In the data rows, 128 means zero.
Here is a table of points, one per row:
[ 65 159  82 112 166  97 134 159 168 149 100 100 113 112 172 107  69 140
 145 158 148 255  76 107 121 158 101 217 129 116 172 119 141 159 125  90
 127 151 125 120  88 167 109 187 158 147 160 146]
[  0  52 150 116 159  85 144 145 135 120 128 105  41 159 160 111 165 184
  88 182 102 127  61 101 135 108 177   8 140  89 102  79  81 211 182  45
 137 100 113 119  67 167  99  30   0 181 178 187]
[112  95 121 127 158 133 177 130 113 166  86  69 144 122 102  94 177  85
 155 130 155 130 161  49 103 138 156  59 162 133 175 143 133 114 154  27
 113 114 127 118  96 117 106 194 132 133 116 158]
[173  39  36 136 111  89 126 118  81 137 130 114 145 164 132 134 115 202
 162 164 117 143 186 165 106 127 188 185 124 122  58 240 225 115 172 205
 188 133 160  85  89 136 115 127  42 107 137 131]
[149 100  75 143 118 167 158 142 131  92 166 156 166 136  77  97 172  74
 127 175 103 143 169 173  83 162  86 153 181 127 134  96 142 132 101 139
 140 165 115 101 146 141 156  78 158 101  74 132]
[163 139 175 100  82 132  36 130 151  76 191 107 119 106 200 153 110 107
  81  86 159 173  94 119  94 151 139 132 167 157 117  93  65  89 130  62
  56  91 141 137  85  73 159  30 197 115 181 113]
[101  94  36 171 150 106 184  33 135 179 154 140 105 135  92  58 161  33
 131 159 174 156 139  86 146 152  89 122 123  93 117 217 125 129 119 109
  94 126 121 148  28 111 128 140 133 162  54 149]
[  5  86 196 123  68  81 205 111 137 136 116 100 150  85 147 151  81 205
  85 146 160 117 115 157 212 138 160 126 208  90 112   0  69 229 144 145
 133 125 138  96  96 255 102 134   0 124 132 116]
[ 74  93 234 148 137 102 156  89  95 128 141 135  87 138 150 142 143 178
 116 127 105  77 139 115  99 121 130 119 119 137 180 250 132 163 108 128
 159 173 141 132 141 152 128 104  69 141 105 175]
[ 82 136 124 140 193 152 163 147 109 120  90 107 105 130 147 139 116 148
 133 141 124 160  95 121 184 153  88 223 165  93 223 210 155 196 119  98
 111 126  99 123  75 110 143 155 157 110 204 142]
[154 137 126  86 125 117 167 137 143 110 102 106  91 162 236 142 138 137
 169 170 133 137  99 108 120 117 130 106  68 156 210  65  36 191 148 125
 157  92  77 148  92 167 113 250 161 127 164 128]
[141 136 132 150 132 157 114 136 124 165 142  75 180 136  61 183 139 132
 115  96 134 114 145 168 181 122 115 161 116 125  87 115 142  31  89 202
 118 122 124 163 255  93 135 108 195 157  99 132]
[184 163 156 107 138 154 176 217 134 145 130 179 157 128 164 128 139 128
 120 158 108 179 131 139 114 131  83 223 167 143 179 113 151  83 123 212
 111 188 101 122 143  95 149 251 169  91 170  52]
[  1 141 155 135 102 115 117  98 127  97 121  96 175 120 102  77 113 156
 187  26 125  60 149 144  87 149 154 160 149 200  63 126 116 123 116 159
 131 190 146 104 142  51 136  86 162 129  82 115]
[255 237 106 124 109 159 126 148 146 152 155 131 137  74  32  78 106  24
 138 131 183 157 141 129 154 132  84 105 149 147 233 226 183  97  86 154
  85 149 128 109 106  73 148 109 184 122 129 115]
[ 91 138 147 129 207  43 201 157 106 186 131 142 172 106 161 159 146 159
 144  61 151 149  42  77 136 156  79 188 111 108 163   0  85 136 184 109
 113 170  91 134 106 129 126 185 179 155 198  82]
[121 104 159 123 123 170 130  47 102 151 140 100  96 121  80 133 119  93
 177 130  88 144 140 115  81 129 158 136  39 117 195 102 200  71 145 112
 180  92 148 104  59 217 135 236 117 123 104 130]
[205 143 142 127 153 204 148 157  96 103 131 149 138 152 135 182 141 121
 118 167 114 182 139 158 102  95 224  75 128 124 148 195 132  96 147 113
 142 160 150 143 142   0 145 193  46 107 142 124]
[ 88 172 219 117 180 255   0 201 103  11 255 141 176 199 145 184 104 151
 132   9  86 129 141 152 199  74 108   8  20  99  64 229  50 122 160 124
 129 106 110 206 238 161  92  33  27 157 219 104]
[  0 255 216 172  69  66 119 158 134 174 134  96 129 108   0 104 180 255
 100 200 122   0 127 128 255 156 115 193 166  85  49  96 118 163 157 203
 162  40 203 160  65 255  97  80  99 145  95 133]
[229 167 143 126 252 169 120  70 159 184  62 136 141 160 175  61  92 123
 126 192 119 135 144 131  78 110 113 135 200 132 129  38 193  85 158 168
 130 106 159 126 135  70 115 216 238 175  77 174]
[225  14 135 127 111 105 167  86 159 165  75 131  84 155 103 179  84 138
 133 208 146 145 154 115 106 143 152  54 179  86  69 109  90 115 111 139
 142 190 108 140  47 158 127 200  99  90 172 119]
[110 255  57 138 105 163  71 170 119  97 255  28 145  90 142 175 208 216
 147 141 109 143 121 147 255 124  48 144  97 150 233   4  93  85 101 111
 110  76 130 151 255 255 108  68 204 132  94  22]
[ 76 136  67 114  82  92  66 154 133 113 114 155 137  98 143  95 110  53
  93  61 141  88 128 116 139 141 120  28 119 113  83 131 121 207 133 106
 102 138 156 172  98  48 162  41 141 149  85 147]
[126   0 155 122 156 124 124 122 167 139  74 104  66 147 180 124  73 208
 157  36 105  71 155 117  12  96 150  51 156  97  79  61 131 151 138 166
 140 133 127 123  89 114 129  99  79 124 167 185]
[154  92 150 169 182 115 116  89 125 124 126 145 118 107  58  98  67 154
 126  52 154 135 143  97  62  90 122 176  97 129  64 255 175 141  72 125
 116 125 142 112 190  33 139 140 159 150 102 124]
[115 158 198 123 132  65 114 183 116  89 155  55 141 155  64 119 116 255
 141 172  77  94 150 188 148 124 120 221  77 150 140  35 162  78 122 246
 128 169 161 121 200 255  93 156 119 108 168 111]
[157 102 104 138  22 123 165  59 108  69 138 142 186 130 139 174 104   0
 134 155 111  35 164 159 115 138 151 142 114 106  48 182 226 128 106 165
 160  87 146 183 219  57 113 195  89  94 113 150]
[114  82  80 148 165 133  71 131 182 108 104  87 132 113 172 155 113  87
 129 100 123 123 139  75  57 116  98   0 120 126 223 191 140 121 113 134
 145 110 135 101 199   0 145  14 117 124 164 163]
[188 166  92  90 152  87 223  80 149 131 132 218 132  91 169 117 168 181
 102  65 164 190  82 140 204 122  35 206 108 144 205   0  56 126 110 162
 115 111  68  50  44 214 166 210 123 118 175  33]
[196 255 139 105  83  91 137 158 109 118 148 119 155 126  74 126 157 158
 167 188 107 152 136 174 212 133 118 255  58 164 124 184 185 125 107 138
 144 146 140 205 255  95  72 178 194 115  76  30]
[179  59  98 129 116 178 114  96  75 106 111 217 126 154 140 182 111 198
 183 166  81 157 171 116 123 102 145 175  12 128 181 123 133  36 202 132
 136 153  87 151 235 180 161 151 119  93 154 115]
[126 120 187 123  94  99 103 154 151 166 143 161  90 136 143 122 120  69
  90  73 141 101 117 116  86 113 187 213 137 127 111 123 204 163  91 140
 125 139 126  93  79 121  92 140  91 112 138 138]
[196 255 136 144  39 125 140 100  81 135 180 138 179  98  46 168 126  76
  98 242 139 195 142 154  95 143 112 169 166 143  71 191 135 155 150 159
 142 113 127  68 139 158 133 118 158 155 117 124]
[233 128  53 128 112 139 125 141 138 126 114 172 105  89 139 117 163  98
 162 131 178 116  98 116 108 108 155  37 233 143 118 131 105  59 120 137
 109  92 124  95  94  71 151   0 160 118  81 131]
[130  73 126 103 184 159  84 106 108 116  98 109 116 152 189 103 171  59
 101 125 119  76  70 146  90 134  97  44  84 149  97 254  82 125 134  38
 126 129 122 145   0  88 119 216  66 108 155 201]
[103 171 134 149  56 130 145 159 121 103 154 137 153 115  92  84 140   0
 149 159 111  79 151 102 209 144 161 196  98  69 155 151 178 107 131 110
 138 146 138 130 143 165 151  47 160 125  60 131]
[ 93 100  99 131 105 124  70 142 135  66 124 117 147 167 176 166 130 156
 115 131  84  98 167 170 136 144 141  61 162 159  34  45  82 107 114 142
 149 193 132 194 249  57 132  79 134 138 118 140]
[254  81  78 111 188 171 116 109 130 129  90 205 127 135 126 161 162 122
 112  85 119 118 134 188  91  67 147 129 162 147 107 115 141 168 123 116
 124 149 140 152 255  44 122 164 172 118 102 189]
[181  97  79 137  83 111 103  86 148 197 103 188  94 118 108  67 115  80
 121 102 185 100 130  89 126 119 126  38 170 153 103  61  98 184 116  56
  98  99 116  92 111 173 140  57 169 138  93  76]
[ 89 219 113  90 135 164  57 141 122 104 134 128 118 108 112  84 116  70
  98  21 135 174 155 150  56 137 151  13 123 130 152 205 142 102 163  80
  86  87 150 114  65 115 138  63 171 156  75 164]
[148  45 130 118 156 116 111 100 177 108  94 134 108 124 171 152 142 133
  96 188 146 153 145 137  92 137 164 132  90  95  20  21 101  99 115   0
 120 112 134 124  34  58 120  65 106 132 147 146]
[162 156 137 129 116 154 112 202 144 187  96  91 105 150 190 211  82 101
 173 197 120 150  77  89  74 145 114 171 103 161 212 194 129 152  99 151
 132 107 117  96  77 202 134 159 141 113  71  90]
[129  20 156 149 134  92 157 159  99 209 137 163 115 122 106  54 151 118
  93  72 146 142  50  46  54 131 155 127 143 116 118 230 102 151 134 214
 106 100  85 108  63  71 176 136 130 125 154 137]
[ 59  80 123 131 123 118 184  98 137  76  51 131 114 124 144 110 105 197
  92  82 111 112 147 175 164 130 115 144 123 183 104 150  70 143  89  66
 153 138 131 144 147 143 100 140  53 120 159 158]
There is one direction along which these points spread out most. Take the direction at right angles to it along which they spread out most. Go by this last direction. Where along it does each point below lie, from 0 to 99? 50 is the average, and the first point above lies past it. One standard deviation of the points above along it is 16.
[141 136 132 150 132 157 114 136 124 165 142  75 180 136  61 183 139 132
 115  96 134 114 145 168 181 122 115 161 116 125  87 115 142  31  89 202
 118 122 124 163 255  93 135 108 195 157  99 132] 32
[254  81  78 111 188 171 116 109 130 129  90 205 127 135 126 161 162 122
 112  85 119 118 134 188  91  67 147 129 162 147 107 115 141 168 123 116
 124 149 140 152 255  44 122 164 172 118 102 189] 30
[255 237 106 124 109 159 126 148 146 152 155 131 137  74  32  78 106  24
 138 131 183 157 141 129 154 132  84 105 149 147 233 226 183  97  86 154
  85 149 128 109 106  73 148 109 184 122 129 115] 17
[110 255  57 138 105 163  71 170 119  97 255  28 145  90 142 175 208 216
 147 141 109 143 121 147 255 124  48 144  97 150 233   4  93  85 101 111
 110  76 130 151 255 255 108  68 204 132  94  22] 49
[196 255 136 144  39 125 140 100  81 135 180 138 179  98  46 168 126  76
  98 242 139 195 142 154  95 143 112 169 166 143  71 191 135 155 150 159
 142 113 127  68 139 158 133 118 158 155 117 124] 32
[173  39  36 136 111  89 126 118  81 137 130 114 145 164 132 134 115 202
 162 164 117 143 186 165 106 127 188 185 124 122  58 240 225 115 172 205
 188 133 160  85  89 136 115 127  42 107 137 131] 47
[121 104 159 123 123 170 130  47 102 151 140 100  96 121  80 133 119  93
 177 130  88 144 140 115  81 129 158 136  39 117 195 102 200  71 145 112
 180  92 148 104  59 217 135 236 117 123 104 130] 51
[ 59  80 123 131 123 118 184  98 137  76  51 131 114 124 144 110 105 197
  92  82 111 112 147 175 164 130 115 144 123 183 104 150  70 143  89  66
 153 138 131 144 147 143 100 140  53 120 159 158] 67
[157 102 104 138  22 123 165  59 108  69 138 142 186 130 139 174 104   0
 134 155 111  35 164 159 115 138 151 142 114 106  48 182 226 128 106 165
 160  87 146 183 219  57 113 195  89  94 113 150] 30
[130  73 126 103 184 159  84 106 108 116  98 109 116 152 189 103 171  59
 101 125 119  76  70 146  90 134  97  44  84 149  97 254  82 125 134  38
 126 129 122 145   0  88 119 216  66 108 155 201] 56
[229 167 143 126 252 169 120  70 159 184  62 136 141 160 175  61  92 123
 126 192 119 135 144 131  78 110 113 135 200 132 129  38 193  85 158 168
 130 106 159 126 135  70 115 216 238 175  77 174] 35
